In the rows, zero is written as 128.
Each path below is one point turned by a fixed rotation once a step. After each direction that follows a path, write how fast that rotation turns it, in degrees a step (0 if it stays still).
Each turn is a multiple of 5 degrees from 10 to 175, or 0.
Path 1:
[138 112 125 119 122 120 125 122 140 131 114 131 126 119 123 112 137 109
 114 125 133 124 120 119 110 132 131 121 118 117 120]
[139 112 118 119 122 117 125 124 141 136 114 130 129 124 126 118 138 109
 117 125 129 124 117 119 112 136 127 120 115 115 124]
[140 112 115 121 121 117 128 125 139 140 116 131 132 125 125 126 136 109
 120 125 126 126 113 123 114 140 125 120 112 115 127]
[140 111 117 124 121 120 133 124 137 142 117 132 135 124 121 135 132 111
 121 127 128 126 111 130 115 141 124 121 111 117 129]
[139 108 121 126 123 126 135 122 136 141 117 133 136 121 116 138 128 113
 120 128 131 125 111 137 116 141 126 122 113 120 126]
[138 108 125 125 127 132 135 120 136 138 117 132 136 118 113 136 125 113
 117 127 136 123 113 142 116 139 127 123 116 120 121]
[137 111 129 121 131 135 133 119 137 134 116 129 134 116 110 130 124 113
 115 124 138 120 116 142 116 136 128 124 119 119 115]
[136 116 128 114 133 134 130 119 138 131 116 127 131 117 110 122 127 113
 113 121 137 119 118 138 117 133 128 124 120 116 112]
[137 122 127 108 130 129 128 120 139 130 117 126 130 119 111 118 130 112
 114 118 132 119 118 132 118 133 128 122 119 113 111]
[138 127 125 106 125 121 131 122 138 131 118 127 129 121 112 119 133 112
 117 118 127 121 117 126 119 135 127 120 116 112 113]
[140 128 126 109 118 117 135 121 134 133 119 129 130 122 113 122 134 112
 122 120 124 122 116 122 118 138 127 118 113 113 116]
[142 125 128 115 111 116 140 120 133 134 119 133 131 121 113 128 133 112
 124 124 126 123 116 121 116 140 129 118 113 116 120]
[142 119 132 122 108 118 143 120 132 134 116 135 131 119 114 130 132 112
 124 129 130 123 117 124 114 140 131 120 114 120 123]
[142 112 134 127 109 123 141 119 134 132 113 135 131 117 115 128 130 111
 121 132 135 122 119 127 112 137 134 122 117 122 123]
[141 106 133 128 113 126 135 121 136 131 110 133 129 115 117 123 129 111
 117 132 138 123 120 129 112 134 135 125 120 123 123]
[139 104 129 125 120 127 127 124 140 131 109 130 127 116 119 118 130 111
 112 130 138 123 120 130 112 131 134 125 121 121 123]
[137 106 123 120 126 124 121 127 142 134 112 129 127 118 120 116 131 111
 111 125 134 126 117 129 112 130 131 125 118 119 122]
[137 109 118 117 130 120 120 128 142 137 116 130 128 120 121 120 133 112
 112 122 130 127 114 128 113 133 126 122 114 117 121]
[136 113 115 117 131 118 124 125 140 140 120 132 131 122 120 126 134 112
 116 120 127 127 112 127 114 138 123 119 111 116 121]
[136 116 117 119 130 120 131 121 137 141 123 133 134 123 118 133 133 112
 120 121 128 126 111 129 114 142 122 118 110 115 120]
[137 117 121 122 128 125 138 116 134 140 122 133 138 123 117 138 132 111
 122 123 130 122 112 133 115 144 123 118 113 116 120]
[139 117 126 122 126 131 142 113 133 137 118 131 138 121 114 137 128 111
 122 126 134 118 116 137 117 143 126 120 117 115 119]
[140 117 130 120 124 135 141 114 134 132 114 128 136 119 111 131 126 111
 120 126 136 116 119 139 119 139 129 123 121 115 118]
[142 118 131 115 122 133 136 118 137 129 111 125 133 118 109 123 125 111
 117 125 136 116 120 138 121 134 131 126 122 115 116]
[142 120 131 110 120 128 132 124 138 128 111 125 128 117 108 117 126 112
 115 123 132 119 120 134 121 131 131 126 121 115 116]
[141 122 129 108 117 120 129 127 138 129 114 127 125 117 109 116 129 114
 115 122 129 123 118 128 119 130 131 124 116 117 115]
[140 122 129 110 116 114 129 127 136 132 118 132 124 117 111 119 132 114
 117 121 126 127 116 123 115 133 130 120 112 119 115]
[138 120 130 117 115 112 133 124 135 133 121 136 126 118 115 124 135 114
 119 123 127 128 115 119 111 136 131 117 110 120 117]
[137 116 129 124 115 115 136 118 133 135 120 138 129 118 119 127 136 112
 121 127 130 127 116 119 108 140 131 117 112 121 120]
[138 110 128 130 117 121 138 116 135 135 117 137 132 119 123 128 135 110
 121 130 135 123 118 121 107 140 131 118 116 121 124]
[139 106 126 131 119 127 136 116 137 135 112 133 134 120 124 126 134 108
 119 131 137 121 119 126 110 139 131 122 120 118 126]
[141 104 122 127 122 130 131 120 140 135 109 128 133 120 123 124 131 107
 116 131 137 120 119 132 114 136 130 125 121 117 127]
[129 131 124 125 125 121 127 133 128 132 130 129 127 129 126 132 128 130
 130 126 122 132 124 127 130 129 126 127 122 129 130] => 45
[126 125 131 126 130 128 123 133 129 127 129 129 124 123 123 126 124 131
 123 126 129 131 127 132 128 123 130 130 127 132 124] => 40
Path 2:
[135 137 139 133 107 139 124 146 112 129 125 129 129 109 120 125 136 125
 125 137 132 131 141 110 142 140 134 129 131 126 114]
[126 132 152 123 108 124 118 130 118 123 134 116 118 107 126 128 142 126
 121 130 138 125 135 108 128 127 138 121 129 128 115]
[128 133 137 136 103 136 125 136 121 125 123 130 133 113 130 126 143 115
 120 138 140 125 145 115 141 139 135 128 133 137 112]
[126 139 146 129 105 118 119 137 121 124 133 118 128 103 120 119 139 122
 119 133 137 130 130 122 130 133 143 117 123 126 119]
[129 133 141 138 103 140 125 133 119 130 123 131 123 106 128 123 151 130
 123 134 137 124 138 116 144 139 134 126 130 128 124]
[130 138 145 128 102 132 115 135 122 127 129 121 123 113 113 130 138 121
 117 136 144 129 126 114 127 127 144 126 122 125 114]
[127 132 142 140 101 130 118 128 128 123 121 129 125 108 134 128 150 122
 120 126 143 124 134 119 142 130 138 123 135 137 123]
[135 142 144 139 102 129 118 140 126 124 128 121 137 114 114 124 139 124
 122 143 136 132 127 125 135 133 147 126 126 126 118]
[133 136 144 139 105 131 115 134 121 125 123 126 118 102 128 127 145 135
 124 120 135 130 129 117 142 127 136 122 134 125 128]
[137 134 147 136 104 139 118 136 125 124 127 123 129 123 116 134 143 127
 126 143 139 126 130 112 136 128 145 133 135 128 115]
[133 138 144 137 104 126 112 135 124 118 123 119 128 104 133 132 134 121
 120 118 138 134 132 116 137 122 138 123 136 133 117]
[135 134 148 140 107 125 122 140 123 120 130 124 135 118 123 124 146 129
 132 143 131 127 136 118 144 136 145 126 141 131 118]
[137 141 147 133 108 135 118 141 114 123 125 115 127 100 127 128 131 129
 122 125 129 136 135 113 135 128 135 127 129 122 117]
[131 127 148 130 109 127 120 136 118 123 131 127 120 118 124 130 145 128
 130 136 137 122 139 104 142 132 139 126 142 133 114]
[132 138 146 132 106 135 121 135 121 120 127 113 137 106 132 129 132 116
 117 134 135 132 141 115 129 130 136 128 128 133 110]
[126 133 142 133 108 116 122 142 117 123 131 130 124 108 124 119 142 124
 128 132 135 126 139 114 144 138 140 118 137 133 118]
[131 136 149 131 106 142 126 133 118 127 128 114 131 104 127 123 144 129
 119 141 131 127 139 116 131 135 135 128 122 123 117]
[125 133 139 128 104 127 116 139 115 129 127 133 116 109 119 128 138 119
 120 127 144 127 135 107 138 133 136 122 131 131 115]
[126 132 149 133 102 132 123 125 128 121 129 116 133 111 131 125 150 121
 118 141 140 122 137 121 130 132 141 125 127 133 117]
[129 142 134 138 102 128 118 143 119 128 123 132 129 104 119 121 137 118
 119 129 140 133 132 121 141 137 139 121 127 130 120]
[129 134 152 134 104 130 121 128 124 125 130 119 122 108 123 123 154 135
 123 137 136 123 128 119 134 131 142 123 127 123 126]
[134 138 136 138 100 145 116 138 122 129 119 131 125 112 121 133 137 121
 118 130 143 131 132 114 139 130 137 131 129 129 117]
[130 134 150 134 103 118 113 129 129 119 131 119 125 114 124 129 146 125
 123 131 142 126 126 120 133 123 147 121 135 132 120]
[137 139 139 146 102 139 120 139 124 123 118 126 138 109 128 126 141 125
 123 133 133 132 136 123 145 134 138 129 134 130 121]
[135 138 150 132 107 122 113 141 119 123 132 119 121 110 115 127 139 134
 128 131 133 132 125 114 136 126 145 123 133 122 121]
[137 131 146 139 105 144 119 132 122 122 121 123 127 112 134 135 144 129
 124 131 135 127 140 110 142 128 134 132 139 131 118]
[134 138 146 131 106 120 114 142 122 119 132 119 132 116 118 130 130 118
 125 134 138 133 132 113 134 127 145 125 135 132 109]
[132 133 148 139 108 128 123 134 121 119 126 121 131 103 140 123 145 130
 126 128 128 128 142 118 143 133 135 123 139 132 121]
[135 139 145 130 108 132 121 146 113 127 131 122 129 113 113 125 133 127
 126 142 131 132 136 110 136 136 141 127 130 123 112]
[127 130 149 128 108 130 119 130 117 123 128 119 118 103 136 129 143 127
 121 124 136 125 140 107 135 127 132 123 133 131 118]
[130 134 142 132 104 131 124 139 121 124 130 126 135 118 121 126 139 114
 123 145 140 125 141 114 136 139 141 128 131 135 108]
[125 139 145 131 106 122 120 134 119 123 128 118 127  96 131 119 140 123
 118 125 135 131 136 120 133 132 136 117 125 128 120]
[128 127 122 131 127 130 128 131 126 130 124 137 126 128 129 128 127 126
 129 124 129 128 131 126 135 131 125 129 132 131 128] => 170
[130 129 129 127 130 133 129 130 123 132 128 128 123 125 124 126 129 136
 130 128 124 128 126 126 129 130 126 129 126 121 132] => 90
[125 124 131 127 129 120 127 125 128 127 130 129 122 127 131 127 134 131
 130 124 129 125 127 127 130 126 128 124 132 129 132] => 155
[124 129 125 128 124 130 129 124 130 132 127 132 126 126 125 125 133 126
 123 129 133 126 125 132 126 130 128 126 122 127 131] => 25
